50 stands for zero in the data rows.
A row's group is the hidden flat surface it lies on (a line, a plane or more), and each surface passes through zero. There are 7 groups.
The table, row by row:
  38  56  59  63  61  41  45  63  66  51  37  50
  78  68  70  57  34  77  44  31  30  71  33  13
  26  78  59  69  41  69  61  71  21  57  36  40
  53  42  60  38  54  73  56  69  39  49  69  64
  16  63  45  35  66  86  65  40  55  44  59  40
  54  65  41  45  52  56  47  39  44  54  58  73
  49  52  47  44  41  54  62  68  57  41  57  49
  63  16  61  37  24  56  70  37  30  49  59  16
  66  51  36  28  39  60  55  35  36  54  64  57
  21  77  60  21  55  99  48  52  53  63  56  63
  40  41  70  66  40  57  61  32  30  50  49  54
  77  24  38  93  86  35  49  29  85  29  48  41
  32  59  32  61  54  37  57  22  63  44  38  25
  32  61  71  80  53  58  51  35  36  50  46  75
  54  59  42  45  61  38  41  68  66  50  44  49
  42  43  65  63  41  54  58  37  36  50  50  47
  53  33  44  37  44  47  39  44  56  50  49  36
  70  19  39  15  36  40  58  69  62  48  53  0
  38  84  51  44  38  59  26  37  65  77  28  58
  52  52  49  46  20  69  56  51  39  67  27  52
  60  48  30  4  82  68  42  69  27  83  31  50
  56  47  40  29  64  59  46  58  41  65  44  49
  45  77  60  70  46  40  75  69  67  31  16  65
  34  44  70  68  56  47  53  52  51  45  39  45
  47  44  52  46  41  42  49  55  68  41  27  42
  62  50  76  64  81  22  51  51  45  20  83  44
  50  35  49  42  39  44  39  48  64  45  38  39
  49  57  53  43  28  64  54  54  35  61  39  52
  58  50  64  49  64  67  23  32  34  78  35  22
  50  18  42  49  67  55  82  59  37  15  76  33
  36  36  10  54  74  53  38  37  99  60  38  46
  42  12  89  66  32  60  77  31  27  46  46  13
  73  42  51  67  25  68  60  45  44  55  20  47
  26  76  70  65  23  43  63  64  34  38  51  30
  84  23  38  25  59  27  37  23  80  42  67  60
  63  55  32  28  53  43  39  61  60  52  58  46
  54  38  53  45  33  55  55  39  38  50  55  42
  43  81  29  49  78  33  26  81  82  50  41  69
  72  35  23  7  51  36  46  80  78  53  51  15
  66  43  64  47  48  53  45  67  41  55  58  66
  46  68  45  57  45  42  40  33  62  65  31  44
  70  35  29  67  25  78  56  39  61  68  7  45
  44  49  42  47  34  45  75  76  68  25  68  69
  61  24  60  40  63  68  65  81  32  32  82  55
  49  8  44  18  36  49  18  36  60  55  50  20
  67  55  34  36  33  62  52  26  32  53  73  70
  37  72  58  46  40  48  59  69  29  50  43  36
  54  55  37  41  58  42  41  67  69  50  47  44
  51  65  61  62  39  66  52  49  30  64  38  32
  10  51  40  58  62  39  65  80  51  37  57  73
  8  81  62  76  45  70  70  83  17  60  35  43
  9  43  35  52  65  31  64  80  60  34  61  80
  75  53  4  2  52  35  39  78  73  54  61  33
  38  16  90  74  34  58  72  37  31  46  42  18
  46  47  28  71  47  14  57  25  63  40  33  22
  97  31  71  93  33  56  69  39  36  35  25  45
  38  44  72  67  49  51  58  50  44  47  41  44
  48  52  46  46  34  55  68  79  64  34  62  56
  61  35  44  74  91  29  47  40  79  30  65  43
  60  57  49  58  39  28  36  44  54  57  37  53
  59  83  18  31  65  40  28  64  72  53  52  77
  36  62  32  65  51  31  49  26  62  48  31  29
  28  74  69  12  14  63  54  67  8  71  53  59
  81  22  51  65  46  21  48  66  39  41  54  54
  56  52  65  54  59  38  51  53  41  40  66  51
  18  90  50  37  46  72  36  27  68  76  28  51
  77  18  46  20  17  59  68  32  28  51  68  19
  47  70  36  49  76  32  34  82  84  50  34  54
  67  42  63  71  68  36  54  42  55  30  59  46
  51  71  52  65  62  56  65  59  41  50  53  69
  47  23  34  65  65  36  76  45  48  16  62  18
  48  12  68  43  39  44  68  62  55  46  41  0
  38  53  34  40  55  54  45  47  62  59  49  51
  2  78  47  24  63  99  65  40  56  50  57  42
  43  51  39  66  62  8  48  2  42  47  45  87
  66  25  60  43  57  56  61  77  32  35  74  58
  45  62  60  62  39  40  65  63  74  31  14  57
  86  22  48  97  75  37  52  33  76  29  41  39
  38  42  15  43  48  62  42  46  78  69  32  48
  44  59  57  66  48  62  51  32  36  53  55  73
  47  47  57  51  32  34  56  63  82  31  6  47
  64  34  44  36  57  37  44  40  69  42  61  58
  54  49  57  49  59  61  36  42  44  67  44  33
  79  60  70  48  34  43  21  67  44  79  40  87
  58  60  49  55  31  73  55  15  18  55  68  84
  74  70  6  12  54  44  35  61  63  51  62  61
More rows, each followed by its group:
  38  60  66  38  74  27  49  56  41  35  87  51 Xc
  46  37  50  42  35  41  45  54  73  44  26  39 PE
  29  85  36  60  37  29  32  9  74  70  12  35 TH
  49  39  59  54  37  61  59  31  30  51  55  49 Ur
  30  56  47  44  58  66  61  44  52  42  57  39 TH
  5  60  45  65  55  49  67  86  41  45  51  65 Rg
  70  27  44  24  27  57  63  35  37  52  64  28 Ur
  39  40  75  75  48  55  60  46  42  46  44  40 Ur
  45  26  50  34  38  45  35  44  68  47  37  30 PE
  27  54  43  58  54  45  63  67  48  45  50  62 Rg
  67  38  47  70  49  51  54  43  58  46  38  46 Xc
  51  68  55  65  54  49  66  57  49  43  42  62 PE
  36  20  89  74  44  50  69  47  45  46  33  17 Ur
  29  55  29  32  48  57  46  53  60  67  47  53 Xc
  55  90  57  80  74  59  76  61  28  52  62  82 PE
  35  43  68  69  56  44  51  63  58  46  36  37 Ur
  79  45  19  8  39  46  48  54  53  54  64  42 Ur
  52  79  53  69  70  58  69  55  25  57  71  72 PE
  13  63  48  65  54  50  63  82  39  47  49  63 Rg
  43  24  28  67  65  27  82  36  49  13  63  11 TH
  58  54  36  8  74  67  42  71  26  78  33  45 Dm
  60  61  59  58  39  63  48  43  36  59  40  33 Rg
  41  49  40  49  38  36  71  61  60  29  64  74 VO
  24  29  92  87  51  51  62  53  46  46  29  25 Ur
  45  52  54  49  71  39  50  50  55  43  68  46 Xc
  40  63  50  59  66  40  41  66  66  48  38  54 Ur
  34  61  60  68  61  47  45  52  53  49  42  63 Ur
  76  6  33  58  69  50  38  15  89  47  62  81 Dm
  62  41  45  66  50  54  52  41  57  47  38  46 Xc
  31  61  47  33  54  49  45  56  48  57  60  54 Xc
  49  16  64  46  49  34  56  80  71  43  33  0 Ur
  62  28  58  40  22  68  66  22  23  54  66  42 Ur
  57  45  39  54  33  65  54  46  55  59  27  49 Xc
  50  13  43  23  38  48  21  32  58  56  55  21 PE
  52  57  39  14  69  64  47  71  25  74  33  41 Dm
  57  50  47  51  15  78  56  47  40  68  18  50 Xc
  65  45  40  34  39  54  53  43  41  52  62  47 Ur
  59  69  48  61  34  27  23  37  62  74  19  57 TH
  47  43  59  79  36  38  54  29  73  30  66  58 Dm
  32  36  85  80  41  63  66  29  27  47  48  49 Ur
  65  39  53  72  79  30  47  40  74  28  62  48 Xc
  78  50  46  77  34  0  27  42  57  64  23  52 TH
  32  81  63  41  38  54  61  79  18  53  38  22 Dm
  48  78  57  74  53  43  76  67  57  38  28  71 PE
  15  78  71  5  43  44  48  71  21  57  79  60 Xc
  13  72  80  99  74  48  40  55  58  49  27  79 Ur
  47  47  58  49  31  29  54  60  86  30  5  47 PE
  52  25  70  51  33  57  68  37  33  50  53  29 Ur
  38  73  55  33  51  54  55  77  22  58  36  36 Dm
  99  38  52  35  44  47  32  12  59  55  50  31 Rg
  61  24  46  79  49  42  45  17  87  34  68  73 Dm
  60  51  62  44  69  76  19  36  34  82  33  14 VO
How many dimensions does the flat surface of each group have? Groups go in the order their names first appear in the answers above:
3 2 3 3 2 2 2
